The same turns and mirrors carry the whole set onto itself and the rows of a family onto each other. Which other rows belong to the same family as each row named below? List them in the order they appear above.
These 36 rows form 9 families of 4 rows each.
tolap: |  16 | -13 | -10 |  -5 |  -1 |  -3 | -10 |   1 |  11 |   4 |  10 |  -2 |  -1 |   4 |  -7 |  -2 |   4 |  -9 |   9 |   4 | -18 | -15 |
Neno: |  14 | -15 |  -7 |  -6 |   2 |  -3 |  -9 |   2 |  13 |   0 |  12 |   0 |  -4 |   2 |  -5 |  -4 |   1 | -11 |   9 |   5 | -16 | -11 |
mal: |  16 | -13 |  -8 |  -5 |   1 |  -3 | -11 |   3 |  12 |  -1 |   8 |  -1 |  -2 |   3 |  -9 |  -2 |   0 | -11 |   7 |   8 | -16 | -12 |
lokof: |  21 |  -2 |  13 |  -1 |   2 |   5 |  -1 |   4 |  25 |  14 |   9 |  20 |   8 |   7 |  -7 | -11 |   6 |  -1 | -16 |  -4 |   1 | -12 |
Femi: |   2 |   4 |   9 |   5 |  13 |   8 |   1 | -11 |  -1 |  -3 |  12 |  16 |   7 |   2 |  -1 |  -3 |  -8 |   3 | -15 |  -5 |   0 |   2 |
Sog: |  18 |  -2 |  13 |   0 |   2 |   6 |  -4 |   6 |  25 |  16 |  11 |  20 |   7 |   8 |  -9 | -13 |   7 |  -2 | -17 |  -8 |   0 | -11 |
muno: |   0 |   5 |  10 |   1 |  13 |   3 |  -3 | -10 |  -1 |  -2 |  11 |  20 |   8 |   3 |   1 |  -4 |  -8 |   3 | -12 |  -6 |   0 |  -2 |
Goto: |   0 |  -7 |  -9 |  10 |   9 |  12 |  -8 |  -7 |  16 |  10 |  23 |   5 |   3 |  28 |  -4 | -11 |  -7 |   9 |   7 |  -1 | -13 |  -9 |
rud: |  -1 |  -9 |  -7 |  12 |  10 |  13 |  -9 |  -3 |  13 |   8 |  23 |   6 |   4 |  29 |  -3 | -10 |  -6 |   6 |   9 |  -5 | -16 |  -9 |
maf: |  -2 | -10 |  -6 |  12 |   9 |  13 |  -5 |  -5 |  11 |   7 |  21 |   6 |   3 |  29 |  -3 | -13 |  -7 |  10 |   7 |  -2 | -13 |  -9 |
doz: |   2 |   2 |   8 |   5 |  14 |   3 |   0 | -11 |  -4 |  -3 |  10 |  15 |  10 |   5 |   0 |  -5 |  -9 |   6 | -13 |  -6 |   2 |  -2 |
fubu: |  22 |  -2 |  11 |  -2 |   1 |   5 |  -4 |   5 |  25 |  19 |   9 |  17 |   9 |   9 |  -7 | -11 |   7 |  -2 | -16 |  -6 |  -3 | -13 |
fefa: |  22 |  -2 |  14 |  -2 |   3 |   6 |  -3 |   4 |  25 |  16 |   8 |  17 |   9 |   5 |  -6 | -11 |   7 |  -2 | -14 |  -6 |   0 | -10 |
vipo: |  22 |  -1 |  11 |  -1 |   1 |   6 |   1 |   5 |  27 |  18 |   9 |  19 |   8 |  10 |  -5 | -12 |   6 |  -1 | -13 |  -7 |  -2 | -10 |
Rizef: |  21 |   0 |  13 |   1 |  -1 |   5 |  -2 |   3 |  24 |  16 |  10 |  18 |   5 |   8 | -11 | -15 |   7 |  -2 | -14 |  -7 |  -1 | -12 |
Pabi: |  18 | -15 | -10 |  -4 |  -3 |  -1 | -10 |   2 |  11 |   3 |  11 |  -1 |  -1 |   4 |  -9 |  -3 |   2 |  -9 |   7 |   5 | -16 | -12 |
Vus: |   3 |   3 |  11 |   3 |  15 |   4 |   0 |  -9 |  -1 |  -5 |  10 |  17 |   8 |   4 |   1 |  -4 |  -7 |   4 | -13 |  -6 |   2 |  -2 |
vaguk: |  18 | -12 |  -8 |  -5 |   0 |  -5 | -10 |   0 |  10 |   2 |   8 |  -2 |  -1 |   4 |  -7 |  -2 |   0 | -10 |   7 |   5 | -16 | -12 |
Ripa: |  19 | -10 | -12 |  -4 |   0 |  -3 | -10 |  -1 |  11 |   0 |  11 |  -1 |   0 |   4 |  -8 |  -6 |   4 |  -9 |   8 |   4 | -13 | -16 |
Nimal: |  -1 |  -8 |  -9 |  10 |  11 |  13 | -10 |  -7 |  15 |   6 |  24 |   4 |   5 |  27 |  -4 | -10 |  -5 |   8 |   5 |  -4 | -15 |  -6 |
notov: |  17 | -12 |  -9 |  -6 |   2 |  -5 |  -9 |  -2 |  12 |   1 |  10 |  -1 |  -2 |   5 |  -5 |  -2 |   2 | -10 |   9 |   7 | -15 | -14 |
gil: |   0 | -10 |  -7 |  11 |   9 |  12 |  -8 |  -6 |  16 |   7 |  26 |  11 |   2 |  27 |  -2 |  -9 |  -8 |   7 |   9 |  -3 | -15 | -10 |
lak: |  17 |  -4 |  12 |  -3 |   0 |   7 |  -1 |   3 |  25 |  17 |   9 |  21 |   8 |   9 |  -6 | -14 |   8 |  -4 | -15 |  -7 |   0 | -12 |
piro: |  22 |  -2 |  12 |  -2 |   2 |   8 |  -1 |   5 |  26 |  17 |  10 |  19 |  11 |   7 |  -7 | -11 |   6 |  -3 | -15 | -10 |   0 | -10 |
dupel: |   1 | -11 |  -5 |  12 |   7 |  15 |  -9 |  -6 |  14 |   9 |  22 |   8 |   5 |  31 |  -3 | -10 |  -8 |   7 |   5 |  -5 | -13 |  -8 |
bevuz: |  19 |  -1 |  11 |  -2 |   1 |   5 |   1 |   3 |  25 |  18 |   9 |  19 |   7 |   8 |  -7 | -12 |   6 |  -2 | -15 |  -9 |  -3 | -12 |
tik: |   5 |   4 |  10 |   2 |  16 |   5 |  -2 |  -8 |  -3 |  -2 |   8 |  15 |   6 |   2 |   2 |  -4 |  -9 |   5 | -11 |  -7 |   0 |   0 |
lofu: |   4 |   4 |   8 |   4 |  14 |   7 |   0 |  -9 |  -1 |   0 |  11 |  17 |  10 |   2 |   0 |  -6 | -11 |   8 | -11 |  -9 |   2 |  -1 |
nez: |   3 |   4 |  10 |   4 |  14 |   6 |   1 |  -9 |  -1 |   0 |  11 |  19 |   8 |   3 |  -1 |  -6 |  -9 |   7 | -13 |  -8 |   0 |  -1 |
mag: |  15 | -11 | -11 |  -3 |   1 |   0 | -12 |   3 |  10 |  -1 |  10 |  -3 |  -1 |   2 |  -7 |  -2 |   2 | -10 |  10 |   5 | -13 | -13 |
Tek: |   0 |  -9 |  -9 |  11 |   7 |  12 |  -7 |  -8 |  13 |   8 |  23 |   6 |   1 |  28 |  -3 | -10 |  -8 |   8 |   7 |  -4 | -13 | -10 |
mapo: |   0 |  -9 |  -7 |  10 |   8 |  10 |  -9 |  -7 |  11 |   6 |  24 |   6 |   4 |  29 |  -5 | -12 |  -8 |  10 |   7 |  -1 | -12 |  -7 |
vut: |  -1 | -11 |  -8 |  10 |  11 |  12 |  -8 |  -7 |  13 |   6 |  23 |   6 |   5 |  30 |  -4 |  -9 |  -7 |   8 |   7 |  -1 | -12 |  -9 |
firu: |  18 | -12 |  -9 |  -4 |   0 |  -2 |  -9 |   3 |  11 |   2 |  11 |   0 |  -2 |   3 |  -8 |  -1 |   2 |  -9 |   8 |   8 | -16 | -14 |
kug: |   4 |   4 |  10 |   1 |  14 |   3 |  -2 | -13 |   0 |  -1 |  10 |  16 |   6 |   2 |   1 |  -5 |  -8 |   6 | -14 |  -6 |   3 |  -2 |
monam: |   4 |   3 |   8 |   2 |  13 |   3 |   0 | -10 |  -1 |   0 |  11 |  17 |   6 |   1 |  -1 |  -4 |  -9 |   4 | -15 |  -6 |   3 |   0 |

Which other rows belong to the same family as Nimal? Femi, Rizef, Ripa
Which other rows belong to the same family as gil? Neno, muno, lak

The same turns and mirrors carry the whole set onto itself and the rows of a family onto each other. Which other rows belong to the same family as each row named below? List them in the order they appear above.
These 30 rows form 5 families of 6 rows each.
nes: | -13 |   8 |  -3 |   5 |   1 |   2 |  -5 |  -3 |  10 |  -3 |   7 | -13 |   5 |  -8 |
popu: | -15 |  13 |  -5 |  -4 |   3 |  -5 |   0 |  -4 |   8 |  -4 |  12 |  -6 |   6 |   1 |
zefiv: |  -3 |  -1 | -10 | -11 |   4 |  -6 | -12 |  -7 |   0 |   8 |   2 |   4 |  11 |   2 |
div: |  -1 |   5 |  -4 |  13 |   3 |  -8 |  17 |  -2 |  -4 |  -7 | -12 |  -3 |  -3 |   5 |
Tenat: |   7 |  -7 |  -1 |   3 |   3 |  11 | -12 |   0 |  -3 |   4 |  -9 |  -2 |   3 |  -7 |
zunu: |  -2 |   9 |   7 |   8 |   5 |  13 |   6 |   6 |   0 | -14 |   0 |  -7 |  -6 |   0 |
ril: |  -3 |  -2 |  -9 |  -8 |  -8 | -12 |  -4 |  -6 |  12 |   1 |   9 |  -3 |   6 |   2 |
tonu: |   1 |   1 |  -5 | -13 |  -4 | -12 |   5 |  -3 |   5 |  -5 |   8 |   5 |   1 |  14 |
Noba: |  -9 | -17 |   3 |   3 |   7 |  10 |  -6 |   7 |  -1 |  -1 |  -5 |   5 |  -4 |  -6 |
dabe: |   0 |  -6 |  -8 |  -2 |   1 |   3 | -16 |  -6 |   1 |   9 |  -3 |  -3 |   9 |  -7 |
Nogan: |  13 |  -5 |   4 |   2 |  -5 |   7 |   6 |   6 |   1 | -11 |  -4 |  -2 |  -9 |   5 |
Furon: |   9 |   0 |   2 |  -8 |  -2 |  -3 |  10 |   4 |   0 | -11 |   2 |   6 |  -6 |  15 |
dud: | -14 | -17 |  -2 |   1 |   6 |   4 | -10 |   3 |   3 |   4 |  -2 |   3 |   1 |  -8 |
Bavi: |  -6 |   2 |  -8 |  16 |  -1 | -10 |   9 |  -6 |   2 |  -2 | -11 | -10 |   2 |  -4 |
bona: |  -2 |   2 |  -5 |  17 |   1 |  -6 |  13 |  -3 |  -1 |  -5 | -13 |  -8 |  -2 |  -1 |
lakis: |  11 |  -5 |   3 |   0 |   6 |  12 |  -4 |   4 |  -9 |  -2 | -10 |   5 |  -2 |   3 |
nog: |   8 |   0 |   1 |  -9 |   9 |   4 |  -1 |   2 | -11 |  -1 |  -5 |  11 |   0 |  12 |
vob: |  -4 |  14 |   5 |  -1 |   8 |   6 |  10 |   4 |  -2 | -14 |   4 |  -1 |  -4 |   9 |
mok: |  -4 |   7 |  -6 |   9 |   3 | -14 |  17 |  -4 |  -3 |  -6 |  -9 |  -1 |   0 |   7 |
vifa: | -11 |  16 |  -1 |  -6 |   7 |  -4 |   7 |  -1 |   2 | -10 |  11 |   0 |   2 |   9 |
Dogo: |  -6 |   6 |   2 |  10 |   2 |  11 |  -1 |   2 |   6 |  -9 |   1 | -14 |  -1 |  -9 |
mavib: |  -6 | -14 |   6 |  -1 |  10 |   9 |   0 |   9 |  -5 |  -4 |  -6 |  11 |  -7 |   2 |
lun: |  9 | -9 |  0 |  7 | -9 |  7 | -3 |  2 |  8 | -5 | -3 | -9 | -4 | -6 |
nasi: |  -8 |   4 | -11 |  11 |   0 | -15 |  10 |  -7 |   3 |   0 |  -7 |  -7 |   4 |   0 |
Rumo: | -10 | -10 |   3 |  -8 |  11 |   1 |   1 |   7 |  -6 |  -3 |   0 |  15 |  -3 |   9 |
zepo: | -16 | -10 |  -2 | -10 |  10 |  -5 |  -3 |   2 |  -1 |   1 |   4 |  14 |   2 |   6 |
Gos: |   1 |   2 |  -5 | -15 |   8 |  -5 |  -4 |  -4 |  -7 |   3 |   1 |  11 |   7 |  12 |
vuzit: | -18 | -13 |  -4 |  -6 |   7 |  -3 |  -9 |   0 |   3 |   5 |   3 |   8 |   4 |  -2 |
tabur: |  -8 |   6 | -10 |   8 |   2 | -17 |  14 |  -7 |   1 |  -3 |  -6 |  -3 |   3 |   5 |
vamat: |   1 |  -7 |  -6 |   2 | -10 |  -3 |  -7 |  -4 |  13 |   0 |   3 | -11 |   3 |  -7 |

Which other rows belong to the same family as Nogan? ril, tonu, Furon, lun, vamat
Which other rows belong to the same family as bona? div, Bavi, mok, nasi, tabur
Which other rows belong to the same family as Dogo? nes, popu, zunu, vob, vifa
Which other rows belong to the same family as Gos? zefiv, Tenat, dabe, lakis, nog

The same turns and mirrors carry the whole set onto itself and the rows of a family onto each other. Which other rows belong to the same family as each row named below? List them in the order they appear above.
These 16 rows form 4 families of 4 rows each.
pelem: |   6 |  13 | -17 |  -5 |   5 |  -2 |  -7 |   9 |
pamus: |  12 |  16 | -13 |  -1 |   9 |  -4 |  -8 |   3 |
Sugos: |   1 |  -6 |  -3 |   8 | -16 |  -9 | -16 |   0 |
zeded: |   2 | -13 |  -5 |   8 | -10 |  -3 |  -8 |   2 |
bonup: |  4 | 15 | -9 |  3 | 14 | -2 | -9 |  9 |
ruv: |   4 |  -7 |   5 |   0 | -14 |  -5 | -15 |   0 |
lusol: |   3 |  16 | -14 |  -4 |   7 |  -2 | -11 |  12 |
zot: |  -1 |  15 |  -3 |   0 |  15 |  -5 | -10 |   8 |
zomid: |  -2 | -14 |  -2 |   5 |  -5 |  -4 |  -3 |   2 |
pibaz: |   5 |  -9 |   3 |   6 | -11 |  -2 | -17 |   3 |
fil: |   4 |  -8 |   6 |  -1 | -11 |  -4 | -15 |  -2 |
gem: |  0 | 17 | -5 | -1 | 12 | -7 | -9 | 10 |
fosi: |  -2 | -14 |  -2 |   4 |  -9 |  -6 |  -5 |   4 |
komok: |   8 |  17 | -13 |  -3 |   7 |  -8 |  -4 |  -1 |
Neku: |   9 |  14 | -11 |  -4 |   8 |  -7 |  -5 |  -4 |
dapur: |  -2 |  -8 |  -5 |  11 | -14 |  -7 | -12 |   3 |

Which other rows belong to the same family as lusol? pelem, Sugos, dapur
Which other rows belong to the same family as gem? ruv, fosi, komok

